In the rows, zero is written as 128.
One turn moves each row of this set onto another row. After a few examples, where does it send each row asked below?
deron: 114  130  130  120  115  136  132  147  148  130  134  140  127  134  148  133  126  117  137  127  135  119  130  138  133  119  136  139  127  120  103  139  137  113  136  128  145  128  145  156  131  149  130  152  123
rel: 113  134  138  124  127  128  137  139  143  133  132  140  119  136  144  107  118  111  118  114  145  113  133  138  134  110  145  148  139  116  107  123  140  118  118  128  125  125  130  136  139  124  133  128  124
Dutef: 114  133  146  122  131  124  118  140  138  126  132  129  120  133  144  176  126  121  135  134  149  117  125  139  137  114  124  139  136  101  113  117  139  147  136  125  128  131  135  151  139  129  132  134  122
guka: 128  141  148  118  122  136  123  129  132  122  133  134  140  129  148  135  130  117  145  131  163  136  122  140  134  113  156  134  121  118  129  127  152  145  131  134  133  119  131  135  146  138  120  146  118
Fugat: 115  143  136  136  127  131  143  137  144  137  127  135  134  136  146  139  126  97  133  130  159  117  124  109  137  111  147  142  134  130  108  128  137  136  128  122  113  124  129  140  145  133  133  161  127
Fov: 127  132  155  118  130  118  119  135  146  130  122  116  129  139  148  156  122  117  129  134  143  103  116  128  126  104  142  131  150  116  117  132  127  139  131  130  116  126  134  137  140  122  133  137  116
ped: 118  124  140  118  131  138  127  132  127  146  132  142  124  128  142  141  137  114  131  133  151  120  126  114  131  112  160  138  123  116  94  126  128  134  130  118  141  124  121  149  138  124  139  130  133
Nopo: 105  151  127  114  130  131  123  129  144  119  142  130  128  120  144  147  129  125  143  136  156  132  124  134  144  111  134  133  128  124  121  126  146  140  134  122  131  130  142  131  147  110  126  128  128
kefum: 111  138  145  113  118  126  116  145  130  117  144  130  135  148  132  132  140  100  129  138  169  116  109  119  135  121  142  137  129  115  122  126  130  134  132  132  122  127  132  142  145  131  130  141  122
vuk: 105  138  148  114  124  137  122  130  144  130  134  132  129  125  132  120  131  104  131  117  143  120  110  121  137  104  124  148  136  122  112  139  153  120  121  124  132  119  130  144  141  122  142  125  139
refan: 119  143  142  123  133  130  112  136  153  106  127  136  137  135  153  153  123  113  120  133  139  108  119  141  121  124  139  140  131  114  114  120  152  134  115  130  128  125  149  139  131  134  122  145  120
mulap: 111  123  138  136  135  120  137  134  153  133  127  123  130  139  144  139  123  109  134  130  165  122  127  119  152  104  141  142  127  120  106  135  133  122  111  121  138  125  129  138  130  137  134  131  135
pag: 115  139  146  122  133  126  134  140  144  127  131  130  131  129  143  141  128  125  129  129  147  118  124  139  139  105  132  148  131  111  117  173  137  153  110  126  128  122  133  144  142  136  134  134  124
mig: 110  125  134  128  128  118  124  146  131  128  144  139  121  116  143  144  122  125  143  123  147  133  113  126  125  98  151  154  118  117  106  118  129  131  129  128  128  129  126  149  137  128  135  136  143
fafod: 123  134  139  116  112  122  122  154  140  129  135  142  132  122  146  136  123  122  128  135  141  115  129  142  117  105  148  147  127  124  125  134  151  147  113  139  133  127  137  130  140  143  133  129  120
mok: 119  154  142  119  121  137  134  130  153  131  134  132  127  135  149  145  127  127  121  135  140  126  118  130  133  114  139  133  124  121  105  148  120  140  141  130  125  140  129  140  149  125  135  129  121
konul: 119  132  143  114  138  135  149  139  142  121  124  130  140  130  141  132  140  124  131  113  137  119  107  145  120  103  145  155  133  113  124  132  138  135  116  117  126  117  135  155  144  128  129  133  132
vimo: 107  135  140  124  135  126  125  154  133  126  135  149  127  133  116  140  141  115  140  130  150  122  132  135  129  111  142  136  127  130  111  125  128  122  121  108  136  123  135  132  134  121  128  145  127
regad: 123  130  125  117  120  130  120  153  152  122  143  153  147  131  146  146  121  113  140  127  154  119  119  136  130  117  140  153  137  126  113  120  137  149  122  125  136  129  128  161  134  132  131  145  133
tivog: 118  139  159  105  127  123  117  128  145  118  124  135  134  134  135  149  132  127  137  130  150  116  114  140  122  133  135  139  124  100  114  119  145  136  126  127  124  122  127  148  143  118  126  141  113
sata: 99  132  128  103  127  140  118  126  132  130  138  118  118  123  142  144  116  106  145  132  147  116  126  131  137  110  137  144  122  106  115  139  138  126  136  123  116  131  126  144  128  131  136  131  128
mis: 123  141  148  113  148  116  137  143  130  125  147  123  134  129  120  121  138  126  133  132  150  111  128  132  131  118  147  135  131  118  114  130  140  133  122  118  134  120  128  152  137  136  131  150  132
pevab: 119  146  144  115  130  127  152  141  140  128  130  114  135  129  145  154  117  104  128  129  133  118  122  137  131  112  144  133  135  123  104  138  140  119  119  127  131  149  134  140  136  136  132  145  125
pavum: 117  129  151  109  142  128  107  135  151  127  121  124  131  128  159  149  120  113  129  112  149  125  115  138  123  108  139  144  142  109  108  139  149  141  118  126  117  123  142  148  139  135  129  130  117
rasef: 107  142  147  130  137  131  125  137  129  122  132  151  141  136  143  129  115  115  132  120  146  128  132  140  136  108  143  141  123  125  112  132  142  117  125  122  142  119  121  166  133  139  133  145  117

tivog -> pavum
fafod -> mok
And these:
regad -> pevab
mis -> vuk
rel -> ped

One turn moves each row of this set onto another row. After a few examples, where does it send each row asked below?
Loguv: 129  132  138  136  132  123  146  126  118  141  124  135  118  139  110  124  126  123  131  126  138  119  120  129  131  110
sebir: 132  130  128  135  124  123  126  126  111  117  134  146  135  112  143  123  139  136  136  133  144  132  133  123  125  125
Bomi: 128  136  134  135  132  121  144  124  118  143  126  134  118  143  111  128  123  126  131  127  141  120  117  131  131  112
tozu: 123  114  129  128  118  135  137  131  130  132  124  114  122  119  136  135  130  133  112  115  133  126  115  117  131  140
goram: 127  114  127  130  120  134  141  130  128  131  131  113  122  121  138  135  134  132  113  122  126  128  116  119  133  143
Pib: 127  109  126  128  121  134  139  130  130  134  127  115  124  119  135  133  133  128  109  121  130  128  120  117  127  142
let: 124  137  126  101  126  121  130  129  120  124  116  130  130  137  136  114  124  131  124  137  110  122  130  123  129  123
Mar: 132  137  121  135  122  126  133  124  110  116  129  143  129  116  147  121  139  136  139  133  148  129  132  124  124  127
rig: 139  143  121  112  126  130  126  124  109  127  113  125  127  126  138  114  106  124  120  135  120  121  127  118  129  125
Nubuk: 139  142  119  115  123  129  123  120  107  127  113  121  128  124  137  113  106  125  126  136  121  125  128  119  130  122
Kazu: 126  135  136  137  129  125  141  129  120  141  127  132  120  137  113  130  124  124  131  129  134  113  115  130  128  109
lonos: 131  131  127  135  126  130  133  125  112  116  131  148  131  115  141  117  140  133  136  134  147  131  130  126  120  127
teb: 141  133  120  103  130  116  131  144  117  138  115  125  124  122  138  110  118  129  121  132  124  121  127  123  121  122
Nale: 130  132  125  129  121  130  128  124  113  114  130  145  132  122  150  115  142  130  137  132  144  126  132  126  127  131
Sis: 142  132  122  103  128  118  126  141  117  137  112  126  125  124  141  115  119  129  120  135  125  126  125  121  119  119
Nul: 129  133  131  138  130  126  142  128  119  142  124  135  118  138  111  127  124  119  131  131  139  118  116  130  133  112
kulet: 133  132  128  134  125  125  131  125  110  115  134  146  133  113  143  119  136  136  136  131  144  135  132  125  123  127
luseg: 131  139  134  134  134  124  142  125  120  145  129  134  119  140  113  131  126  125  132  127  140  116  119  132  128  115
Rizos: 129  137  131  99  127  125  131  128  117  127  115  127  130  141  134  120  127  133  121  135  111  122  128  124  126  120
povor: 126  111  128  128  123  132  137  133  131  130  126  115  122  121  134  133  129  133  111  120  131  128  112  117  130  143
kes: 128  132  127  135  123  125  132  128  109  120  131  147  128  116  147  119  139  134  137  132  147  133  131  126  118  126
Tum: 129  140  130  136  130  121  143  137  120  145  127  135  123  138  120  127  125  123  132  127  135  118  118  134  134  105
peti: 126  136  127  99  128  121  129  126  116  127  115  124  129  137  137  115  125  131  124  132  112  125  129  123  128  117
bage: 133  134  126  137  122  125  129  125  113  114  129  143  133  115  145  120  138  134  137  132  148  132  132  120  122  127
banib: 124  112  129  130  118  131  139  128  128  133  130  116  120  118  136  134  130  134  113  123  128  130  113  116  126  143
ber: 129  137  135  137  133  122  145  124  121  140  125  133  122  139  112  130  125  125  129  130  136  116  118  133  131  110
dev: 127  111  125  131  121  129  140  132  127  131  128  111  121  122  135  135  131  132  109  123  133  128  114  117  131  142
zusa: 136  142  120  114  119  129  127  125  107  127  114  122  127  126  135  111  106  123  119  133  121  123  127  118  128  128
rin: 127  137  128  136  131  124  148  129  119  142  128  132  119  138  110  129  126  123  130  128  139  120  115  129  134  110
voge: 130  133  129  137  125  128  134  125  113  113  131  145  132  115  147  122  134  135  139  133  144  132  130  125  119  129
gilok: 139  132  120  102  132  119  129  142  119  137  113  124  123  121  144  114  119  127  117  130  129  124  127  117  120  119
Moven: 129  111  128  130  118  130  136  127  123  141  126  117  122  121  138  134  125  125  112  118  124  125  116  118  128  145
sudeb: 126  109  128  127  122  131  142  129  127  134  126  113  125  121  136  135  131  131  113  118  131  126  116  116  127  142

bage -> sudeb
povor -> Bomi
And these:
Loguv -> voge
kes -> goram
Nale -> Moven
Mar -> Pib
gilok -> Rizos
banib -> rin
Sis -> peti
tozu -> luseg
teb -> let

